(in the rows, 128 means zero)
Each path is a new rotation, seen through one point. The rows after it are directions, each followed by how far the rotation turns it, in deg/step (0 if it stays put).
Each turn is a multiple of 5 degrees from 10 to 175, or 0.
Each row of a path follows its step; steps can be skipped.
Rotation 1:
step 1: [137 108 139 140 124 132 140 126 137 127 129 124 130 140 129 133 127 121
 130 130 128 118 130 126 133 125 124 122 131 123 134 134 126 117 141 135
 121]
step 3: [138 125 127 133 123 133 138 130 128 130 144 127 126 129 131 126 122 119
 113 134 118 124 118 121 127 123 115 120 138 125 131 142 127 121 132 124
 130]
step 4: [132 120 134 135 133 136 134 130 123 136 129 133 121 128 136 126 136 120
 122 124 131 126 118 125 132 126 116 112 136 133 128 145 134 134 121 119
 118]
step 5: [138 122 141 121 126 129 137 138 125 128 138 124 131 134 130 137 144 128
 124 137 123 126 118 124 127 116 128 116 132 127 125 134 142 132 127 121
 126]
step 6: [140 126 137 127 123 126 133 124 115 129 131 135 120 145 123 126 144 129
 134 133 131 125 127 130 133 128 125 117 137 127 126 138 135 114 120 123
 130]
step 7: [140 115 137 121 122 125 127 127 118 128 127 122 130 127 131 128 141 140
 124 128 123 134 130 131 133 120 121 119 134 118 132 144 129 117 123 138
 130]
step 8: [137 114 141 122 122 125 127 117 126 130 130 137 121 129 140 122 137 132
 129 132 115 129 136 122 115 128 121 130 138 125 122 137 126 121 121 126
 129]
step 10: [138 112 126 131 124 126 130 126 127 143 127 126 124 125 132 125 142 120
 123 127 127 119 129 129 116 129 120 128 123 121 116 128 143 126 117 131
 137]
step 12: [132 112 135 124 121 131 138 122 125 136 131 127 115 120 125 135 135 119
 125 119 142 125 124 127 124 127 135 126 130 131 125 136 124 125 113 137
 123]
step 13: [134 125 141 119 124 135 134 123 129 126 130 119 122 116 128 130 139 116
 125 138 131 129 138 131 121 116 143 120 141 123 125 127 130 131 120 132
 131]
Directions:
[127 131 132 124 129 126 131 127 122 125 129 129 126 128 125 127 127 128
 127 128 127 128 128 131 130 124 128 126 126 130 130 130 129 131 126 125
 128]	40
[126 127 127 129 132 126 128 128 127 126 123 126 129 124 129 131 131 131
 126 126 130 127 128 129 126 126 126 126 127 127 128 129 131 131 127 133
 126]	135
[131 129 128 125 127 130 128 128 131 128 128 130 127 128 132 127 129 130
 125 135 128 129 127 127 128 127 129 132 126 126 131 127 131 132 126 130
 130]	135
[129 126 127 128 128 126 126 127 128 126 127 127 126 129 131 126 123 127
 126 126 128 129 134 127 126 126 123 129 129 127 128 129 129 130 132 127
 131]	55
Rotation 2:
step 1: [121 135 113 134 127 126 134 116 141 135 132 123 124 139 133 125 122 118
 134 126 133 132 138 131 138 120 129 130 120 119 127 123 126 133 127 131
 119]
step 3: [112 135 123 136 119 129 124 125 131 129 130 132 122 122 118 131 121 121
 125 133 136 137 138 127 134 120 122 123 137 132 127 138 122 128 113 132
 129]
step 4: [128 115 129 139 124 125 127 119 134 128 137 132 135 131 131 124 124 129
 126 123 138 130 143 113 117 119 126 131 122 143 130 133 125 133 130 134
 130]
step 5: [128 125 127 116 124 117 123 124 142 116 138 131 135 116 129 125 126 121
 131 124 132 129 130 123 135 121 131 127 125 123 126 147 126 134 118 120
 125]
step 6: [123 128 141 120 118 126 124 108 135 121 127 136 128 136 126 131 132 124
 131 121 131 132 135 135 137 131 129 134 131 142 132 133 136 123 131 135
 123]
step 8: [125 116 124 130 118 118 126 128 145 134 134 123 125 137 131 135 129 125
 140 131 120 126 138 136 138 128 116 131 130 123 133 128 125 133 131 130
 118]
step 9: [109 128 129 125 131 125 128 138 137 126 135 132 123 135 136 130 127 125
 123 130 138 116 137 127 137 119 130 126 139 126 136 129 129 117 130 136
 132]
step 11: [123 125 121 130 126 125 135 125 148 122 139 133 129 130 128 121 134 127
 125 120 121 131 137 118 122 111 136 129 125 131 126 122 122 121 122 131
 120]
step 12: [126 135 134 124 119 125 133 114 140 136 127 129 143 127 135 129 123 125
 128 122 131 125 134 126 131 124 135 123 144 128 128 140 125 129 115 120
 128]
step 13: [121 131 128 131 117 124 127 113 127 119 123 132 123 120 131 128 138 133
 127 124 128 128 130 128 132 118 125 137 134 142 134 134 112 131 126 140
 122]
Directions:
[126 130 128 130 123 129 130 126 125 129 125 128 126 127 128 129 128 130
 125 127 137 128 127 131 126 128 128 127 128 128 131 128 129 126 129 128
 129]	115
[125 127 126 127 125 127 130 128 129 128 129 130 125 124 123 128 134 126
 128 130 125 132 128 131 128 129 126 127 125 127 129 128 127 127 128 128
 125]	140
[127 132 125 128 128 131 134 128 129 128 128 130 128 126 129 129 125 130
 128 128 125 128 132 124 127 128 127 127 132 124 129 125 129 128 130 130
 126]	40
[129 127 129 130 128 126 131 129 123 126 129 131 127 128 127 130 129 127
 128 131 129 128 127 126 131 128 130 128 129 129 126 122 129 131 128 122
 127]	0
[127 127 127 125 127 126 129 131 128 129 129 126 124 132 132 127 126 125
 127 133 129 128 128 132 127 129 128 126 128 127 123 125 128 127 129 131
 127]	45
Rotation 3:
step 1: [132 125 146 127 126 120 129 130 124 129 130 123 121 134 112 121 129 138
 131 132 126 125 125 136 127 125 121 123 129 136 128 123 127 134 110 123
 130]
step 3: [122 132 126 125 116 126 129 133 127 130 118 126 125 119 117 123 129 130
 138 134 134 128 124 136 121 134 124 141 142 129 122 112 126 128 127 127
 126]
step 5: [121 128 135 128 131 128 122 128 133 136 120 133 131 134 127 132 123 120
 138 140 121 122 113 128 123 123 125 135 134 129 112 134 135 130 131 118
 133]
step 6: [123 123 141 132 130 120 126 125 125 133 135 141 132 142 125 121 128 133
 134 132 127 122 117 130 123 125 128 129 128 135 120 126 126 130 122 116
 141]
step 7: [122 127 138 131 127 118 136 126 129 122 134 128 119 136 124 118 135 129
 140 134 140 118 125 124 128 121 132 132 125 124 131 129 129 137 125 113
 134]
step 8: [120 134 136 128 122 125 134 118 129 125 131 128 122 124 126 119 128 130
 138 126 138 121 133 138 129 131 125 142 132 122 126 119 119 140 128 117
 124]
step 9: [129 131 137 139 124 129 135 125 128 134 116 132 125 120 127 126 126 126
 139 121 128 120 134 133 118 129 118 139 131 125 137 123 128 133 118 119
 116]
step 11: [130 124 132 126 126 131 123 126 132 138 120 135 136 130 124 124 135 133
 135 141 118 136 124 134 121 122 123 129 126 139 125 121 124 136 113 119
 133]
step 12: [128 126 136 120 120 125 127 139 135 130 124 127 129 135 120 119 138 136
 142 140 130 132 118 118 125 123 129 131 123 128 133 125 128 131 120 124
 135]
step 13: [117 131 135 123 122 132 126 140 135 127 131 129 130 125 127 113 131 132
 142 139 131 129 123 133 134 135 134 138 126 117 124 121 125 129 128 122
 133]
Directions:
[125 129 125 129 126 129 128 132 132 128 127 127 129 126 128 128 126 131
 126 125 129 126 128 130 128 130 128 132 131 126 131 129 127 127 131 124
 124]	70
[126 126 128 128 128 126 128 121 131 131 129 132 126 128 130 128 129 126
 127 124 131 128 130 129 127 125 127 128 127 127 131 131 127 131 129 127
 127]	35
[125 130 128 125 129 128 128 129 130 130 128 127 130 134 127 126 129 129
 125 126 124 128 122 127 128 126 130 126 123 127 128 127 127 129 128 126
 128]	60
Rotation 4:
step 0: [138 138 128 133 129 128 122 125 120 141 128 113 143 119 129 124 124 130
 129 126 130 128 136 119 124 118 121 126 132 126 135 131 120 131 128 124
 132]
step 3: [134 117 125 123 131 134 126 125 135 135 130 126 141 122 122 137 114 130
 126 122 128 126 124 129 129 128 120 122 134 140 127 117 121 126 127 137
 125]
step 4: [137 131 126 132 123 126 129 115 123 128 127 124 135 127 123 122 130 128
 119 128 135 113 130 127 132 130 135 129 129 121 133 123 124 121 120 111
 117]
step 6: [132 137 123 132 126 128 135 128 126 130 143 128 137 130 131 128 119 134
 124 124 134 128 114 119 126 125 117 138 142 128 130 133 125 135 129 126
 130]
step 7: [124 126 121 117 132 123 122 128 128 129 132 132 138 125 123 121 115 124
 134 117 136 122 132 139 126 117 135 129 127 136 128 131 130 122 116 124
 127]
step 8: [134 137 124 125 135 120 132 114 135 130 112 116 129 130 125 129 126 128
 127 125 134 118 128 130 134 132 123 127 134 124 129 115 127 136 124 134
 133]
step 10: [124 133 115 132 124 140 125 125 120 131 130 124 141 134 122 120 125 130
 117 123 122 121 137 129 131 127 126 137 138 124 122 132 133 128 126 129
 117]
step 11: [132 147 128 117 135 130 124 133 131 133 136 123 133 119 130 125 124 128
 132 128 124 126 122 128 138 124 122 123 132 133 124 121 126 126 116 116
 137]
step 12: [125 128 123 133 125 120 134 119 129 126 128 130 134 116 134 123 109 115
 129 122 135 114 124 119 123 127 130 128 134 126 133 127 129 134 133 130
 129]
step 13: [130 126 127 126 137 128 132 126 120 127 129 138 131 134 115 134 128 131
 125 117 134 122 136 138 133 115 125 136 133 124 133 114 119 127 124 127
 133]
Directions:
[131 131 129 127 129 125 129 126 124 126 133 128 125 129 127 128 128 131
 126 127 128 128 128 126 126 129 126 128 124 127 125 124 129 130 126 129
 125]	160
[127 129 127 128 129 130 127 129 129 132 128 130 134 131 125 129 127 130
 124 129 128 132 127 130 125 125 126 127 125 130 125 130 127 127 126 128
 126]	100
[130 129 130 132 128 127 126 125 128 129 125 131 129 129 126 130 129 129
 128 131 128 127 134 127 124 128 128 129 128 124 131 125 127 127 131 126
 132]	85
Rotation 5:
step 1: [126 124 113 115 134 124 129 136 130 133 115 124 132 122 136 133 128 126
 123 124 130 126 131 125 125 115 129 129 129 132 144 139 124 121 136 128
 125]
step 3: [129 127 124 118 145 131 130 120 117 130 136 134 137 141 130 124 135 124
 125 126 127 129 134 135 121 126 125 128 124 138 139 134 139 123 133 131
 122]
step 4: [117 134 130 116 136 113 136 121 123 120 128 126 139 128 129 136 130 129
 135 120 130 128 134 133 127 125 128 116 131 138 126 131 134 133 128 140
 122]
step 5: [120 120 118 115 128 124 131 128 140 125 127 123 131 127 128 122 123 126
 124 125 133 131 133 124 130 125 120 121 135 132 124 138 136 120 142 137
 114]
step 6: [134 111 120 126 131 120 130 122 129 124 131 117 116 129 133 138 135 128
 123 114 131 130 126 127 125 123 133 125 138 138 124 133 124 125 130 135
 119]
step 7: [126 120 120 114 133 134 128 113 116 130 134 127 125 125 132 135 127 116
 133 122 130 124 131 120 122 123 127 136 130 132 133 126 123 116 140 135
 128]
step 8: [115 120 127 120 131 120 139 118 132 128 132 120 140 137 135 137 132 126
 133 118 118 130 128 133 124 121 128 131 119 132 132 120 122 126 134 131
 132]
step 10: [131 119 128 113 137 117 131 129 132 126 122 134 121 129 127 138 135 132
 129 127 125 126 113 132 136 122 125 121 129 136 137 137 125 130 136 138
 122]
step 11: [132 120 124 116 130 136 137 128 121 127 141 130 125 134 131 137 130 129
 129 125 135 132 126 123 127 124 116 126 133 126 140 128 140 130 137 139
 116]
step 13: [121 127 124 114 128 122 125 125 127 126 129 131 134 121 137 125 115 124
 127 114 132 130 126 127 125 111 122 125 133 138 122 121 137 123 133 134
 129]
Directions:
[130 128 124 128 127 129 125 127 130 129 130 131 129 127 128 130 127 125
 126 127 124 128 131 130 128 131 126 122 131 129 131 125 125 129 128 130
 129]	0
[132 125 124 130 126 129 128 131 128 125 128 129 124 128 127 129 133 126
 130 128 130 127 127 124 129 126 127 127 130 126 131 131 126 129 128 127
 126]	80
[128 128 125 129 128 126 129 129 127 132 132 127 127 127 130 128 125 127
 129 127 126 127 127 126 124 125 130 126 125 127 128 131 125 126 129 124
 134]	55
Rotation 6:
step 1: [132 128 134 142 120 135 142 141 133 122 123 126 127 130 133 131 124 130
 125 134 125 129 134 134 123 128 127 126 129 123 125 128 127 141 129 116
 133]
step 2: [131 119 135 130 115 140 129 133 130 135 134 116 114 128 131 127 132 130
 129 131 131 133 132 133 116 132 127 134 117 127 125 124 127 134 132 126
 125]
step 3: [135 117 138 120 131 139 132 129 133 136 139 129 132 126 136 139 129 131
 138 138 129 134 129 126 124 132 132 129 129 129 125 131 123 133 127 122
 121]
step 5: [129 110 125 129 128 132 133 133 137 125 131 124 121 125 127 133 135 130
 121 125 131 144 125 132 123 128 124 127 126 137 121 121 129 128 134 138
 130]
step 6: [138 119 126 124 135 131 140 135 135 124 128 126 131 135 138 135 118 130
 131 133 131 135 125 130 124 131 121 114 123 130 122 123 124 128 117 129
 125]
step 7: [132 126 136 140 127 135 139 129 125 131 134 120 124 131 124 122 122 131
 130 125 124 141 122 129 129 128 125 111 124 128 120 129 128 128 123 119
 127]
step 8: [134 117 132 129 132 137 137 126 123 139 129 121 121 114 123 131 135 126
 129 122 133 134 138 130 124 127 123 119 132 128 117 128 130 125 128 129
 125]
step 10: [133 127 134 130 128 135 131 137 129 118 126 122 134 130 120 126 134 135
 124 123 123 140 124 137 125 117 139 127 126 130 115 130 133 130 125 122
 128]
step 11: [140 119 128 117 122 133 138 137 128 120 129 119 127 124 128 134 130 124
 128 115 132 128 134 140 130 128 133 126 128 128 123 120 134 127 129 127
 122]
step 13: [131 124 128 132 122 132 135 132 119 139 123 129 130 132 132 130 134 136
 127 124 126 148 132 129 135 121 133 127 138 132 127 127 133 129 122 118
 128]
Directions:
[127 126 128 129 132 128 128 127 125 128 128 125 127 131 125 129 125 127
 128 129 128 129 126 127 132 132 124 130 130 130 126 130 127 131 126 133
 128]	35
[127 127 130 129 127 130 128 128 128 130 129 126 125 130 127 128 130 127
 126 120 130 126 129 130 126 128 126 130 131 130 127 124 127 127 132 129
 132]	120
[126 131 129 129 126 130 130 126 124 133 128 125 124 128 131 127 128 130
 130 131 129 129 131 129 129 130 126 126 129 124 130 126 127 128 124 127
 130]	65
